In the data rows, zero lies at 4.5, halfway between 4 and 5.
Here is a table of points, one per row:
[2 3 4 3 4 6 5 7 4 8 3 6 5 4 5 4 2 8 2 5 2 5 4 5 4 5 5 5 4 7 5 5]
[5 5 3 4 3 5 1 9 4 4 1 6 6 5 5 4 4 5 3 7 5 3 3 5 4 4 2 4 3 6 3 6]
[6 4 5 4 4 7 2 7 4 7 3 7 7 4 6 5 2 5 4 6 6 3 6 2 5 4 5 4 3 5 3 5]
[8 6 5 7 9 3 6 4 5 0 3 3 5 3 4 4 8 1 8 4 6 4 7 8 5 2 3 5 6 0 4 2]
[3 3 8 1 6 2 7 3 5 4 6 3 6 3 7 2 7 4 7 2 4 4 7 3 5 3 6 3 5 3 7 2]
[5 9 7 7 0 8 3 4 0 3 4 3 3 7 4 5 1 7 5 5 6 9 6 7 1 8 6 6 0 5 3 3]
[5 7 6 8 3 5 3 5 2 4 1 3 4 6 3 6 4 7 4 5 5 7 5 7 4 4 5 5 0 5 1 4]
[6 4 6 4 5 6 3 6 3 7 3 5 4 2 4 5 5 5 4 7 4 3 4 2 4 4 6 5 3 5 3 5]
[2 3 2 3 3 5 4 6 5 7 4 4 4 6 2 4 4 6 4 6 4 6 4 3 2 3 4 3 6 7 6 5]
[6 3 7 3 7 3 5 1 5 4 7 3 7 3 5 3 5 3 7 2 7 4 5 5 4 5 7 3 7 1 6 3]
[2 8 6 4 3 7 3 6 3 4 5 4 4 7 4 4 3 7 4 4 2 6 5 5 4 7 5 4 1 6 4 5]
[3 4 8 2 3 3 5 1 3 5 7 2 4 4 7 3 3 6 7 2 3 6 8 3 3 5 7 2 4 7 6 3]
[1 2 1 3 4 3 5 3 5 7 7 5 4 5 7 5 2 5 5 6 1 3 1 1 4 6 5 4 5 7 7 8]
[5 9 5 6 5 5 6 6 2 5 4 5 3 5 3 4 3 5 6 5 4 9 4 6 3 5 4 6 1 3 2 4]
[5 7 5 8 7 5 5 5 3 2 1 2 5 5 1 4 7 3 3 3 5 5 4 7 5 3 1 6 5 2 4 5]
[2 5 4 4 4 6 4 5 5 4 3 6 4 5 3 7 4 3 3 5 4 5 3 4 5 7 5 5 5 7 5 6]
[8 3 5 8 5 6 5 6 4 2 1 4 6 4 3 2 7 4 4 7 8 6 5 5 6 2 2 5 4 3 1 3]
[4 4 7 3 2 9 5 7 3 7 5 5 3 3 7 3 2 7 4 4 3 3 7 4 3 5 5 1 3 7 3 6]
[3 4 4 2 3 6 4 3 5 7 4 6 5 4 6 3 2 6 6 5 3 4 4 5 5 4 4 5 3 7 4 6]
[2 3 4 3 4 7 4 3 6 8 4 7 3 4 6 4 2 7 4 4 4 2 2 2 5 6 6 3 5 7 6 7]
[4 4 2 5 5 4 4 5 8 4 7 6 4 3 5 6 6 3 6 3 4 4 2 2 6 4 3 4 8 5 5 5]
[2 5 6 1 3 6 7 4 6 8 6 5 5 3 4 3 3 5 6 5 4 2 6 1 3 5 5 1 5 7 6 3]
[4 5 4 4 4 4 4 6 6 4 4 5 4 4 4 4 7 4 4 6 4 3 4 6 4 5 1 4 4 5 6 5]
[5 7 5 5 3 6 6 3 2 7 5 5 3 6 4 4 2 8 3 4 3 8 7 3 3 5 4 3 0 5 3 4]
[4 5 7 3 3 6 5 3 4 3 3 4 4 5 4 2 5 4 3 4 4 3 5 3 4 5 6 5 5 5 3 5]
[6 6 5 6 7 2 5 3 7 1 7 0 6 4 5 4 5 1 6 1 7 6 5 6 4 4 7 6 7 0 5 0]
[5 2 3 3 5 5 7 7 7 5 6 5 6 1 4 1 5 6 4 5 5 2 5 3 6 3 5 3 6 5 6 7]
[5 4 5 4 4 5 1 5 2 6 3 8 3 2 2 4 5 6 3 7 5 4 5 6 4 2 2 4 3 4 3 7]
[3 6 4 8 3 1 2 2 4 3 5 4 6 9 5 7 5 3 2 1 5 5 3 6 3 6 4 9 4 4 4 2]
[5 6 3 5 2 5 1 5 0 7 2 5 3 7 4 5 2 7 3 4 3 7 4 4 5 8 6 5 3 6 4 6]
[4 3 4 4 5 4 4 3 7 3 5 4 6 3 3 5 5 5 5 4 4 3 4 5 6 3 4 6 7 4 7 3]
[4 4 6 1 3 5 7 2 4 5 5 4 5 3 6 3 6 4 8 3 3 3 6 2 5 4 5 3 6 6 5 4]
[5 8 5 9 5 6 2 5 2 4 3 4 5 7 4 6 3 5 1 6 5 6 5 9 5 6 1 6 4 4 3 3]
[3 5 3 8 4 4 5 7 3 4 3 6 4 4 1 5 5 6 5 7 5 6 4 7 4 3 3 5 6 2 2 6]
[3 6 2 6 5 3 4 3 7 3 5 3 3 7 4 6 7 3 5 3 5 6 4 6 5 5 4 8 7 0 6 1]
[4 4 3 5 5 3 5 2 5 4 8 3 5 6 6 6 5 2 7 1 1 4 3 2 5 6 6 5 5 5 6 4]
[7 6 6 8 2 3 3 5 1 2 1 4 4 5 4 6 1 3 2 5 5 6 4 7 6 5 6 6 1 5 1 3]
[2 4 3 3 3 4 5 2 6 5 8 5 6 4 4 7 5 3 6 3 3 2 2 4 4 4 6 6 8 7 6 5]
[6 6 7 7 4 5 4 7 0 3 0 4 6 3 5 6 3 5 1 6 9 7 6 6 6 3 4 6 2 2 0 5]
[6 3 4 1 6 5 4 6 7 6 4 6 5 4 6 2 7 6 6 4 6 2 4 3 5 2 7 2 7 6 5 5]
[5 3 3 4 7 5 6 3 6 5 6 3 5 6 2 5 5 5 6 6 4 3 3 4 5 6 4 5 5 5 6 6]
[6 7 7 4 2 6 3 4 2 5 3 4 5 5 9 3 0 6 3 5 4 6 9 3 5 5 9 6 3 5 5 3]
[2 1 2 3 4 6 6 4 5 6 7 7 5 3 4 3 4 6 5 4 2 3 4 2 3 5 4 2 5 8 7 7]
[5 3 5 3 4 3 6 5 6 7 7 7 5 4 6 4 6 4 4 4 4 2 4 3 6 2 6 2 5 7 5 7]
[4 2 4 4 6 3 4 0 7 6 9 2 5 6 6 4 6 0 7 4 4 1 5 2 7 6 5 4 7 5 7 6]
[4 7 5 4 3 5 3 4 2 4 2 4 5 4 6 5 2 5 4 6 4 7 7 4 5 6 6 3 1 6 2 3]
[8 6 6 6 8 5 5 5 6 1 5 4 4 3 2 1 8 3 4 4 6 5 5 7 6 1 2 3 6 1 3 3]
[4 6 7 3 1 6 4 4 1 7 7 2 5 5 8 3 3 7 4 3 3 7 6 2 5 8 7 4 3 6 4 4]
[3 5 4 2 4 4 6 3 6 4 6 2 5 6 7 3 4 4 5 2 3 3 4 2 4 6 7 3 5 3 7 4]
[5 6 4 7 6 5 5 5 4 4 2 6 5 6 5 5 5 3 2 4 5 6 3 7 3 4 2 5 6 4 3 5]
[3 4 2 3 5 3 6 2 7 6 7 4 6 5 6 6 3 3 7 1 3 2 4 0 4 5 6 4 6 7 9 6]
[7 2 4 7 7 3 4 6 5 5 2 7 7 4 3 4 5 3 4 5 6 3 3 4 5 3 3 4 4 4 4 5]
[5 5 5 8 6 3 5 5 4 2 2 5 6 5 3 4 7 3 5 6 7 6 5 7 6 3 2 6 6 1 5 6]
[4 4 6 4 2 7 3 8 3 5 4 6 2 5 5 4 2 9 2 7 4 5 6 3 3 3 3 2 3 8 2 5]
[3 4 4 2 3 3 4 3 7 7 4 5 7 6 5 7 3 5 4 6 3 3 4 2 7 4 4 6 5 7 4 6]
[4 5 7 5 7 5 8 4 6 5 5 4 3 4 5 3 7 6 6 4 6 3 4 2 6 5 5 2 6 5 6 2]
[3 3 3 4 8 4 5 5 7 3 5 6 5 3 3 4 8 4 5 5 3 3 1 5 3 4 4 6 7 2 7 4]
[1 4 5 2 4 3 8 2 5 4 7 3 3 5 6 3 4 2 7 3 3 6 3 2 4 7 7 3 5 5 9 1]
[4 8 4 7 3 4 4 5 4 1 4 4 5 6 3 6 5 4 4 2 5 8 4 9 3 7 5 6 3 3 4 2]
[5 8 6 9 3 3 3 4 4 3 4 4 4 5 4 6 6 3 3 5 4 6 6 6 3 6 4 7 4 1 4 4]
[7 3 5 4 6 2 6 2 5 3 6 4 5 5 6 5 6 3 4 4 5 2 5 4 5 2 5 4 6 2 7 1]
[5 4 5 2 5 8 7 6 3 5 4 5 3 1 4 3 6 6 5 7 5 4 3 2 3 1 2 3 6 7 6 5]
[4 6 4 1 5 6 6 3 6 7 6 4 2 4 7 4 6 4 6 4 1 6 4 3 2 4 5 4 5 7 8 2]
[5 2 4 4 5 5 4 7 3 5 3 7 4 3 4 3 4 8 5 5 4 3 4 3 5 3 6 2 5 7 5 6]
[5 2 3 4 5 4 3 4 6 3 5 4 6 3 4 7 7 4 3 5 5 3 2 6 6 4 3 6 7 5 5 5]
[7 3 5 3 5 0 3 4 8 4 5 5 8 2 5 3 6 0 4 3 6 1 5 4 9 2 6 3 7 1 6 3]
[3 4 4 5 1 6 3 5 3 7 3 5 4 4 7 4 3 6 4 6 5 4 5 3 4 5 5 6 4 6 2 6]
[5 3 5 3 3 7 2 7 3 6 3 7 5 5 3 4 3 5 4 5 5 3 3 4 5 5 3 6 5 5 3 5]
[6 3 4 3 3 7 1 5 4 6 4 8 6 4 6 6 1 5 3 5 3 5 4 5 4 4 6 4 4 6 4 7]
[6 5 4 5 6 5 7 4 7 2 4 3 3 4 2 3 7 5 7 5 4 5 2 6 3 4 2 3 7 1 6 3]
[6 6 5 6 2 5 2 5 4 3 3 5 4 6 4 6 4 3 4 5 5 6 5 7 6 4 6 7 2 5 5 5]
[6 4 4 5 7 2 4 6 6 3 5 4 7 3 3 6 5 2 5 4 5 3 4 4 5 4 2 5 7 4 5 7]
[6 3 3 6 7 3 6 4 7 2 7 1 3 5 4 5 7 3 6 2 6 3 3 6 6 3 3 4 8 2 6 4]
[5 4 8 1 4 5 7 5 3 8 6 3 3 5 6 1 2 6 7 4 5 6 5 2 3 5 5 3 3 8 6 4]
[6 0 5 3 5 4 5 5 5 6 6 5 5 4 5 3 6 4 3 5 6 2 5 4 7 3 4 4 7 4 6 5]
[3 2 4 3 7 6 4 6 5 4 6 4 3 5 4 5 4 4 6 6 3 4 3 5 5 3 4 3 7 5 6 6]
[5 5 5 2 1 6 5 3 4 4 5 6 6 6 7 5 4 5 4 4 6 6 7 5 6 6 7 3 4 5 4 5]
[5 6 4 8 6 2 2 4 6 2 2 5 6 3 4 7 5 2 2 5 5 6 4 7 5 3 3 7 3 1 2 5]
[3 9 5 8 5 1 6 2 5 2 4 2 2 9 3 8 3 0 7 2 3 9 6 9 3 9 3 7 5 2 4 0]
[3 8 6 6 3 6 4 4 0 7 5 4 2 4 6 3 4 8 5 6 6 7 5 6 2 5 4 3 1 5 3 3]
[5 3 4 6 4 8 6 9 4 4 3 5 3 2 1 3 5 6 5 8 4 4 5 4 2 4 3 5 3 4 2 5]
[4 3 2 4 5 8 4 9 2 5 4 8 3 2 4 4 5 6 4 6 6 2 5 6 5 2 3 5 3 7 2 6]
[4 1 3 5 7 6 5 7 6 5 5 5 4 2 2 0 6 6 7 6 5 1 4 2 3 1 3 3 4 3 3 5]
[4 5 4 6 5 6 6 6 5 4 3 3 2 3 3 6 5 4 4 5 4 6 5 8 3 5 1 4 4 4 3 5]
[7 8 5 8 3 6 3 5 0 3 0 2 4 4 4 6 4 6 4 3 8 7 6 9 5 4 3 5 0 0 1 3]
[2 3 4 4 3 4 5 4 4 6 6 5 3 4 5 6 4 6 3 4 2 2 4 2 5 4 6 4 4 7 6 5]
[3 4 4 3 4 4 5 4 7 8 8 6 4 7 7 7 3 3 5 5 3 4 2 4 4 5 7 7 7 6 6 7]
[5 7 2 7 6 3 6 3 4 3 5 2 3 4 3 7 7 2 5 4 3 4 5 5 3 6 5 5 5 3 5 2]
[4 6 4 5 3 3 4 4 5 5 3 4 3 7 2 6 3 5 2 6 5 4 3 7 3 6 4 5 5 5 2 6]
[6 3 4 4 8 3 4 5 7 4 3 5 6 3 4 6 6 4 4 6 7 0 5 5 8 3 5 4 5 1 3 7]
There is one direction along which these points spread out most. Take the direction at right angles to it along which they spread out most. Go by this last direction. For each point below, how far along it does it lie, from 0 to 99? 50 is the average, and the first point above lies past it. One standard deviation of the points above along it is 16.
[5 3 5 3 5 4 6 5 6 4 7 2 4 3 3 2 5 4 6 3 3 6 3 5 4 3 5 3 4 3 5 4] 41
[4 4 1 4 4 2 4 6 7 5 6 5 5 6 5 6 6 3 2 6 3 3 1 6 6 5 5 7 5 4 5 6] 41
[1 3 5 3 4 3 4 3 6 7 6 3 4 5 6 4 4 5 6 4 1 5 5 2 5 7 7 4 6 7 5 4] 58
[4 5 4 6 5 4 5 6 5 6 5 5 4 3 2 4 5 5 6 4 4 3 2 5 4 5 2 6 7 4 7 4] 41
[5 2 3 4 4 1 5 4 8 3 5 6 6 7 5 8 4 3 5 4 3 2 2 4 5 7 4 6 6 3 5 6] 36
[2 5 4 2 3 6 5 2 4 8 5 4 5 6 6 3 3 4 3 3 5 4 7 3 4 6 9 4 2 9 6 4] 70
[5 4 5 6 6 4 2 6 5 2 3 5 3 5 4 6 6 6 4 7 6 6 5 5 5 3 4 5 3 4 4 6] 47
[6 2 8 2 2 6 5 4 4 7 3 4 7 4 8 3 4 7 5 5 4 4 6 3 5 3 8 1 4 7 4 6] 70
[3 4 5 4 4 7 4 4 2 5 6 6 6 5 5 2 3 7 6 6 3 4 7 4 5 3 5 2 2 7 5 3] 68
[6 4 3 5 6 4 3 5 4 3 3 7 6 2 3 6 4 6 2 6 7 4 5 5 4 5 3 6 4 4 3 6] 49
[5 5 4 2 6 4 5 6 5 5 6 4 5 3 6 2 4 7 4 6 5 5 4 4 4 5 4 4 5 7 4 5] 57
[5 3 3 4 5 0 3 0 7 2 7 2 5 6 6 6 5 0 4 0 3 6 6 4 5 8 5 8 7 2 7 3] 23
[4 4 5 5 6 5 4 7 3 5 4 6 5 5 2 6 6 4 4 5 6 4 3 7 5 5 2 6 3 3 2 6] 47
[5 4 4 6 7 1 5 4 7 3 5 4 4 6 3 7 7 1 4 2 6 6 6 5 4 5 3 5 6 2 5 2] 22
[8 9 6 9 3 4 3 4 2 0 2 4 3 6 3 5 4 4 5 3 9 9 7 7 3 4 3 4 2 2 1 3] 43
